One turn or mirror swaps these rows in pairs. Which row does each one swap with?
j_970: [ 15  20  -5 -15   5   0  11  -3 -39 -20  -8  -2  41  -2  21   2 -11   2
  -3  21  -4 -15  20   7 -13   1  44  25  20  29 -30  28 -33  -3   2 -22
   6  -6 -10]
j_395: [ -6 -13   6  18   2  22  15  26   2  17   7 -23  51   2 -11  21  -3 -36
 -18  31  13 -25  -5   4 -21  -5   8  -8 -22  -3  -3  24 -21   5   5  -6
  -9   4   2]
j_476: [  5   4  -1  28 -12  16  33   0  -8 -10   6 -17  56   9  39  23 -14 -34
 -28  17   4 -19  -6   2 -35   0  17 -19  -3   7   0  13 -20  -2   0 -43
  -5  18 -16]
j_530: [-21   9  -4  21 -14  29  12  13  -5   7  16   0  47  11  16  12  -3 -32
 -13   0  23  -6 -29  12 -48   1  17 -21   0 -16   4   9   3   2   7 -15
  -3   4 -31]
j_490: [-36   9   3  35 -20  23  31  -1  -8 -17  14   8  35  10  25  13 -26 -34
 -30   2  10 -25  12  17 -44  13  11 -22  -6  21  14  27 -19   9  -1 -18
 -20   4  13]
j_620: [  2   0  -5  29 -10  13  33  12 -10  -1   2 -15  56  13  32  23  -6 -38
 -28   8   9 -14 -10   1 -38   1  12 -23  -6   5  -2  13 -18  -1   6 -41
  -8  19 -17]
j_154: [-14  -2   0  38 -16  39  25  11 -16   0  17  12  49   5  37   8 -33  -1
 -23  -1  13 -34  -2  17 -45  19  17  -7 -20  23   7  32 -15  30   3  -6
  13  18   1]
j_264: [ -6   4   6  -5   4  18   3  12 -23   7   3 -12  37 -10 -13   2 -11  -2
  -2  31   4 -36  27   9  -8  -1  22  21 -15  31 -12  45 -32   9   8   9
   2  -1  15]
j_902: [-14  -2  -6   2  12   7   7  34 -11  -5  -5  -1  44  17   5  20   6 -22
 -17  14  33  12 -23  14 -31   7  14  -2   6 -19 -27   2 -10  -3  -7 -18
  -3  -8 -27]
j_696: [-21  32  -4 -12  -9  23  -5  -6 -41  -7   9  16  28  -5  12 -13 -13  14
  10   1  10 -21  14  18 -31   7  37  20  12  28 -12  38 -12   7  12   7
  13  -4 -12]
j_621: [-13   3  -5 -16  14 -11  -3  21 -31   2  -2  15  43   8  -5  -3   5  -4
  -5  10  28  11   3  27 -22  -1  36  28  15  16 -41  29 -19  10   3  -5
   1 -18  -6]
j_148: [  2  10  -2  12  10 -16   1  24  -8 -17  -3   7  41   7  -9   8 -11  -8
 -38  27  26  -7 -11  33 -26   1  24   4  12 -10 -29   5  -7   2  -6   1
  -5 -27 -22]
j_17: [ -4   3  -3 -13  20  -1   7  25 -23  -7  -5  11  38  10 -12   7   7  -7
 -19   4  13  17 -10  23 -12   2  26   8  18  -2 -34  24 -22   2   3 -14
 -13 -25 -25]
j_860: [-15  12  -6 -12  10  -5   8  18 -27 -19  -8  19  29   6  -9   1  -6 -17
  -8   9  12   2   9  19 -20   8  40  17  28  11 -28  21 -28  -2  -4  -3
 -16 -38  -1]
j_540: [-17  24   6  34 -16   7  11  -7 -16 -24  14   6  33  -1  20   2 -37   7
 -42  20  16 -43  22  35 -37  10  12  -5 -12  30   0  31 -10  17  -1   1
   4   7   3]
j_275: [  7  -5  -9  -4  16  12   5  36 -26   1  -5  19  48   5   2   3  -8   4
  -6   6  19  -1 -18  18 -23  11  42  24  12   0 -33  18 -20  16  -1   4
  12 -25 -19]
j_663: [-33  21   1   8 -11  26   9  -5 -35 -19   9   6  28   3  31   3 -25  16
 -10   7  17 -30  30  19 -33  19  11   9 -11  42  -5  40 -19  15   1  -7
  13  23   6]
j_323: [-29  12   7  27 -15  30  26  -9 -20 -11  18   5  35   5  27   9 -24  -2
 -32  -5   4 -24  18  24 -33  12   1 -18 -16  33   8  46 -19  19   8 -21
  -8  22   1]
j_519: [-35  -1   5  35 -19  19  21   2 -11   5  21   2  50  12  31  10 -17 -23
 -28   3  27 -17   5  25 -49   4   5 -14 -20  27   3  34  -9  22   5 -21
  -3  28   7]
j_625: [  9  21  -9 -15   4  -1  12   2 -46 -14 -10   2  38  -1  18  -1  -8   7
  -1  10  -1 -18  25   8 -16   4  38  24  14  39 -28  35 -34   0   9 -19
   7  -1  -7]

j_154 is swapped with j_275
j_902 is swapped with j_663
j_860 is swapped with j_490
j_530 is swapped with j_696
j_323 is swapped with j_17

One turn or mirror swaps these rows in pairs. Which row does each one swap with?
j_567: [-12 -22  21  -9 -43   9   4   3   8  11  15   6  13  17   2 -16  10   6
 -12  40 -26  24  18 -16   3 -17   6   4   3 -12 -14 -27  -3  14  46  -8
  -9 -12   5 -17   2  -5]
j_527: [  9 -25  -7  15 -22   9  18  18   3  -2  33  16  -8  -5  -7 -44  -5  15
  -7  30 -25 -28  39 -20   6 -13  -1   0   7  -6  -7   1  14  16  10 -49
 -18  -4  26  18  -6  11]
j_60: [  6 -32 -21  -9 -18 -22 -12  24   4   5  34   0  -8  10  -4 -12   8 -20
   5  -2 -11   5  28  -7  19 -14  19   6  40  -7  -5  -1 -25   6  15  -9
  -9 -21  37  19  18 -26]
j_778: [  5  -2   6  12 -26 -24   8 -13   2   6   8  24  -1  -6  -5 -24  -7  25
   1   2 -20  -5  16 -24  10 -19 -13   0 -18 -20   4 -14  -6  27  25  32
 -11  33  35   9   6   1]
j_568: [ 16  17  28  -4 -17   3  12  -2  13  -4  18  35  -3  -5 -21 -10  -6  17
 -30  -4 -15   3  38 -26  -6 -14 -12   1  10 -10  -9 -11   2  19  15   8
 -37  28  25  11   7 -31]
j_749: [ 31 -20 -16  41 -31  13   5  -3  19  -4   8  11 -10  17   6 -22  -1  17
  -5  25 -23   5   2 -23  26   6   3 -17  25 -15 -15 -13   1   2  26 -17
  18  18  33  17   0 -17]
j_546: [  0 -22  10 -17 -17  62  -9   0  10  -3   5  32   6   9   0 -30  15  21
  -8  -1  -5  -4  26  -6   1 -19  -4   6  24  -6  -1 -10   6   7  15   1
  14 -12  23   6  14  10]
j_344: [ -8   3  -8 -16 -39   9  31   7   9  20  18  21   4  -7 -10 -17  -5  26
  19  14 -17  -1  39 -35  23 -19  12  -9   8 -27  -3 -23 -18  32   7  -1
 -17  20  46   5   6   6]
j_214: [  3  -2  -2  10  -1   4  11  25   4  -7  63  17   7  21 -10 -21   0   9
 -17  43 -29  23  34  -9   2 -10  32  -3  24  -5  -7 -11   0   6  11  17
   2 -13  22  20  18   1]
j_489: [ 13 -24 -15 -23 -10   7   1  29   6  -5  52  12  10  22 -29 -41  11 -11
 -17  12 -34 -17  14 -16   1  -9  13 -12  21  -6 -14  -6 -26  -8   3  11
  11 -24  25  15   6 -12]
j_797: [ 16 -25  -7  25   5  13   3 -12  -2 -15  15   8   0  11   4 -16  -4  -5
 -20   4 -20  -8  13  -1  -5 -14 -11   3  22  11   0 -10 -11  -2  14 -18
  -1 -29   7  29  18 -38]
j_552: [ 11 -23  -5 -18 -11   8   3  30   7  -3  63   7   7  15 -13 -22   9  -2
 -14  23 -20   2  17 -11   7  -9  19  -4  56  -4 -13  -6 -23   0  12  -2
   9 -24  27   8   1 -16]
j_62: [  7 -17 -12  11 -22  -6 -10   4   3  -1 -12  11  10   5  -5 -36  -7 -12
  -7  22 -21  11  24 -17  11 -17 -30   2   4   0  -8 -18   5  13  20  60
  -6  -4  28  16  10  -7]
j_635: [  6   1  14  13 -32  -7  16 -12   3  10  23  38  -3  -9   3 -11  -8  33
   0  -3  -7   0  34 -25  18 -19 -17   1   8 -14   1 -24  -1  24  28  10
 -30  33  41  12   2   3]
j_76: [ 25  -9 -18 -15 -12  10   5  29  10  -7  -1   6   4   0 -26 -52  -5 -11
  -7  21 -21 -25  25 -25   9  -4 -27 -10  15  -6 -26 -11  -8  10 -10  19
   6  -7  43  14 -10 -19]
j_488: [  9 -10   5  -1 -18  17  12 -23   4   3 -16  12  -1   2   5  -7  -3   9
  -3 -10 -12 -13  13 -12   1 -12 -27   1   3  -5 -10 -29 -28  15  12 -27
  -8  -4  25   6   8 -40]

j_60 is swapped with j_568
j_488 is swapped with j_797
j_552 is swapped with j_635
j_489 is swapped with j_778

